Look-ups in named tables: a row name and a column name give one cell, copied from the table.

pud
           fip  bevudub  luron   diga  tukosu  folop  gisotu  fodupe  dimav
vige     51040    47396  48358  44771   46343  40711   45830   43223  44710
mim      42134    43364  39888  46006   44790  46075   48249   45453  52435
ked      50604    47236  48643  43861   46715  39817   45629   42574  44394
vuzi     40810    42616  38231  46236   44526  46009   49198   46102  55575
lud      35777    40709  32147  47002   44153  47372   52184   46389  64443
dorad    51862    49606  49840  43664   47275  37845   46032   41357  43462
toz      41381    43107  39832  45958   44942  46033   49323   45634  53240
sut      26887    34066  15845  47908   43266  48635   60190   46897  80842
kug      38893    42009  35606  46755   44658  46155   50352   45885  56231
nefetad  53032    49142  49391  42641   47526  39345   45932   39231  43522
kuz      31000    37537  27481  47381   43358  48401   56111   46384  68319
bul      41575    42444  39988  46183   44550  46309   48910   46096  49696
bizimak  55479    51365  53224  42282   49249  31593   46156   36917  42138
panulup  35508    38679  28142  47219   43853  47067   54964   46797  65965

What is the gisotu of ked in pud? 45629
What is the diga of kug in pud? 46755
What is the diga of ked in pud? 43861
What is the folop of kug in pud? 46155
What is the fip of ked in pud? 50604
What is the dimav of panulup in pud? 65965
What is the diga of toz in pud? 45958
What is the luron of bul in pud? 39988
What is the dimav of bizimak in pud? 42138
What is the dimav of lud in pud? 64443
What is the tukosu of vuzi in pud? 44526
What is the fip of dorad in pud? 51862
What is the bevudub of mim in pud? 43364

Table zim
columns: baz, vok
kosodiv: [82, 29]
peb: [73, 37]
diz: [25, 23]
koz: [61, 13]
sabud: [82, 27]
migadi: [62, 42]
dadol: [72, 38]
beri: [28, 21]
gor: [31, 41]

vok of migadi = 42
baz of diz = 25
baz of gor = 31
baz of kosodiv = 82
vok of gor = 41
vok of koz = 13
vok of dadol = 38
baz of sabud = 82
vok of peb = 37
vok of diz = 23
baz of dadol = 72
vok of beri = 21
baz of koz = 61
vok of sabud = 27
baz of peb = 73
baz of beri = 28
vok of kosodiv = 29
baz of migadi = 62

dusubi
fields: mav, zabekev, vomom, rem, dem, fekuze, vut, riluzi
fomab: [5.29, -1.08, 2.43, -0.07, -3.98, 2.94, -2.62, -1.43]
teg: [5.70, -1.42, 2.93, 1.98, -3.65, 3.21, -3.06, -2.08]
relo: [-0.38, 3.79, -3.84, 3.97, 1.69, -1.70, 0.81, 3.28]
zef: [1.19, 5.79, -4.94, 6.02, -0.07, -2.35, 1.33, 4.52]
tapibo: [-0.82, 4.07, -3.66, 4.03, 1.81, -1.84, 1.02, 3.87]
lapi: [5.72, -1.14, 3.89, 2.45, -3.86, 2.28, -2.18, -2.11]
tukiv: [6.01, -1.12, 3.23, 2.46, -4.07, 3.94, -3.24, -1.73]
depo: [0.27, 6.11, -5.17, 5.65, -0.67, -2.82, 0.13, 4.30]
zubufel: [4.42, -1.25, 3.09, 0.82, -2.89, 2.54, -1.32, -1.24]
konar: [-2.73, -2.24, 3.11, -4.77, 3.75, 1.95, 3.82, -0.93]
bire: [4.81, -1.83, 2.94, 1.84, -3.30, 2.65, -2.54, -1.90]

What is the mav of zubufel in dusubi?
4.42
What is the fekuze of bire in dusubi?
2.65
What is the dem of tukiv in dusubi?
-4.07
What is the riluzi of bire in dusubi?
-1.90
What is the zabekev of zubufel in dusubi?
-1.25
What is the riluzi of tukiv in dusubi?
-1.73
What is the mav of teg in dusubi?
5.70
What is the vomom of teg in dusubi?
2.93
What is the zabekev of depo in dusubi?
6.11
What is the riluzi of tapibo in dusubi?
3.87
What is the zabekev of konar in dusubi?
-2.24
What is the zabekev of lapi in dusubi?
-1.14
What is the fekuze of zef in dusubi?
-2.35
What is the mav of tapibo in dusubi?
-0.82
What is the riluzi of zubufel in dusubi?
-1.24
Row with the largest vut: konar

